(in the rows, 128 means zero)
The rows of X fall into 3 groups, and each row is roughly a mix of its group's hidden directions.
X:
141, 121, 144, 152, 136, 124, 81, 97, 160, 118
131, 158, 157, 96, 113, 121, 131, 84, 110, 119
122, 110, 141, 130, 165, 150, 169, 121, 93, 136
146, 116, 138, 113, 127, 96, 105, 127, 175, 100
100, 116, 87, 120, 119, 91, 129, 104, 115, 105
123, 136, 139, 137, 168, 109, 128, 135, 167, 88
149, 118, 136, 168, 127, 109, 119, 144, 131, 78
93, 87, 131, 120, 123, 123, 105, 117, 109, 165
102, 138, 145, 149, 153, 131, 103, 158, 169, 121
157, 132, 157, 95, 107, 146, 139, 167, 134, 114
143, 160, 117, 106, 136, 150, 149, 176, 143, 127
114, 111, 148, 154, 127, 94, 149, 96, 152, 102
128, 101, 100, 149, 143, 107, 147, 161, 160, 146
119, 139, 166, 158, 167, 142, 130, 139, 128, 159
126, 101, 154, 131, 97, 122, 132, 166, 89, 119
109, 99, 103, 114, 131, 152, 125, 128, 133, 76
107, 158, 161, 103, 135, 95, 124, 125, 94, 123
133, 149, 167, 111, 127, 162, 149, 138, 106, 96
142, 137, 131, 130, 128, 154, 108, 126, 125, 64
118, 149, 117, 124, 99, 82, 120, 142, 166, 114
150, 139, 104, 122, 122, 113, 98, 145, 178, 112
132, 131, 156, 124, 102, 151, 150, 142, 157, 85
137, 120, 149, 108, 135, 169, 137, 90, 97, 143
111, 120, 81, 156, 135, 102, 107, 108, 146, 143
145, 133, 143, 147, 149, 96, 107, 142, 128, 78
144, 94, 140, 124, 100, 116, 103, 146, 160, 98
135, 120, 107, 93, 113, 137, 141, 155, 152, 171
86, 100, 140, 150, 148, 150, 99, 112, 138, 113
90, 118, 135, 139, 168, 129, 114, 148, 90, 136
131, 92, 158, 117, 160, 168, 113, 120, 135, 112
119, 128, 108, 95, 139, 125, 146, 99, 82, 107
109, 126, 131, 105, 152, 138, 126, 129, 102, 72
162, 101, 138, 121, 108, 156, 128, 114, 92, 155
140, 161, 124, 86, 159, 119, 110, 153, 114, 141
130, 114, 159, 100, 158, 111, 137, 91, 107, 149
172, 147, 130, 124, 99, 143, 129, 152, 142, 92
120, 93, 100, 131, 116, 118, 113, 169, 154, 104
158, 174, 133, 163, 125, 102, 132, 123, 107, 127
130, 176, 130, 115, 133, 142, 175, 108, 124, 138
153, 119, 126, 175, 121, 111, 122, 149, 107, 93
162, 132, 141, 136, 118, 133, 105, 140, 83, 94
153, 154, 163, 131, 148, 140, 96, 154, 154, 124
100, 101, 122, 101, 117, 129, 157, 115, 162, 157
132, 147, 110, 105, 143, 136, 114, 175, 152, 97
146, 141, 137, 157, 145, 177, 130, 134, 156, 150
154, 130, 123, 126, 110, 143, 70, 109, 123, 108
112, 129, 158, 91, 143, 124, 94, 150, 97, 122
134, 119, 110, 150, 110, 106, 147, 159, 163, 94
109, 120, 65, 146, 118, 113, 131, 116, 143, 129
142, 99, 148, 141, 139, 118, 86, 97, 155, 140
115, 127, 110, 136, 158, 90, 138, 110, 105, 168
149, 126, 132, 94, 119, 101, 129, 82, 146, 105
124, 153, 137, 119, 139, 149, 98, 119, 131, 73
112, 139, 118, 100, 117, 160, 148, 98, 146, 166
133, 132, 88, 163, 120, 138, 118, 147, 166, 153
115, 107, 82, 145, 112, 160, 137, 122, 148, 102
120, 114, 133, 135, 167, 99, 79, 114, 137, 132
155, 132, 128, 114, 90, 96, 136, 121, 84, 130
159, 124, 117, 172, 112, 124, 164, 141, 155, 123
118, 161, 137, 148, 142, 126, 102, 144, 161, 88
117, 129, 115, 102, 173, 123, 139, 83, 127, 113
108, 108, 155, 101, 105, 111, 169, 129, 147, 145
100, 117, 79, 152, 103, 136, 133, 155, 122, 116
146, 156, 142, 153, 86, 127, 122, 101, 143, 101
114, 114, 83, 139, 146, 130, 109, 133, 148, 170
129, 117, 129, 95, 132, 162, 115, 90, 95, 146
105, 113, 110, 162, 132, 159, 145, 105, 165, 133
116, 125, 76, 131, 135, 102, 111, 130, 127, 168
102, 151, 82, 146, 118, 127, 126, 133, 129, 87
124, 108, 117, 115, 75, 96, 139, 147, 108, 123
162, 118, 107, 135, 111, 79, 150, 133, 135, 148
136, 134, 151, 144, 129, 171, 109, 122, 146, 83
162, 101, 124, 129, 74, 107, 120, 128, 118, 134
112, 148, 153, 158, 156, 143, 116, 140, 172, 138
161, 141, 143, 133, 91, 117, 136, 86, 152, 132
143, 150, 134, 114, 120, 87, 95, 165, 141, 122
123, 119, 106, 147, 132, 127, 175, 158, 118, 163
121, 146, 133, 79, 164, 111, 105, 120, 148, 137
126, 154, 107, 90, 137, 130, 158, 112, 128, 87
126, 129, 104, 172, 173, 101, 139, 128, 137, 125
137, 128, 87, 137, 103, 103, 164, 122, 158, 117
129, 163, 174, 153, 143, 146, 109, 147, 113, 126
117, 139, 125, 136, 157, 82, 155, 95, 125, 145
138, 136, 143, 106, 123, 119, 151, 108, 73, 105
105, 161, 139, 157, 165, 124, 123, 137, 164, 140
130, 139, 119, 154, 130, 163, 101, 140, 159, 89
99, 99, 106, 142, 146, 149, 94, 110, 144, 152
102, 124, 145, 150, 165, 95, 160, 145, 121, 115
124, 104, 130, 106, 115, 109, 171, 120, 103, 164
169, 130, 106, 143, 128, 113, 117, 141, 172, 103
118, 106, 123, 98, 113, 147, 156, 94, 144, 161
166, 118, 102, 156, 109, 143, 91, 138, 135, 109
124, 166, 105, 149, 166, 139, 117, 114, 133, 95
137, 144, 130, 105, 91, 105, 135, 120, 123, 78
131, 143, 134, 175, 171, 131, 123, 146, 122, 155
132, 165, 123, 138, 155, 166, 136, 133, 152, 95
96, 156, 145, 117, 169, 147, 102, 114, 132, 112
118, 128, 143, 142, 146, 169, 132, 177, 111, 142
162, 113, 130, 114, 99, 119, 140, 85, 160, 133
Here is one row of each group, with its name. Which group are the others in?
129, 132, 167, 88, 129, 122, 146, 146, 89, 118
R
137, 122, 86, 111, 125, 159, 97, 93, 121, 137
G
122, 149, 165, 86, 126, 117, 160, 137, 142, 111
D

145, 122, 95, 128, 100, 81, 130, 142, 101, 138
G
158, 147, 182, 124, 133, 115, 120, 123, 127, 160
R
129, 163, 83, 144, 143, 100, 143, 113, 120, 106
G
109, 102, 113, 92, 102, 94, 159, 129, 127, 137
G
127, 140, 146, 96, 95, 160, 161, 132, 154, 123
D
114, 112, 113, 143, 140, 133, 82, 165, 156, 140
G
97, 132, 134, 99, 124, 148, 125, 79, 131, 156
D
129, 127, 120, 138, 144, 137, 114, 150, 118, 64
G
116, 119, 99, 93, 161, 124, 159, 95, 124, 128
R
119, 139, 135, 156, 173, 117, 128, 143, 99, 163
G
136, 120, 119, 146, 147, 116, 94, 158, 88, 155
G
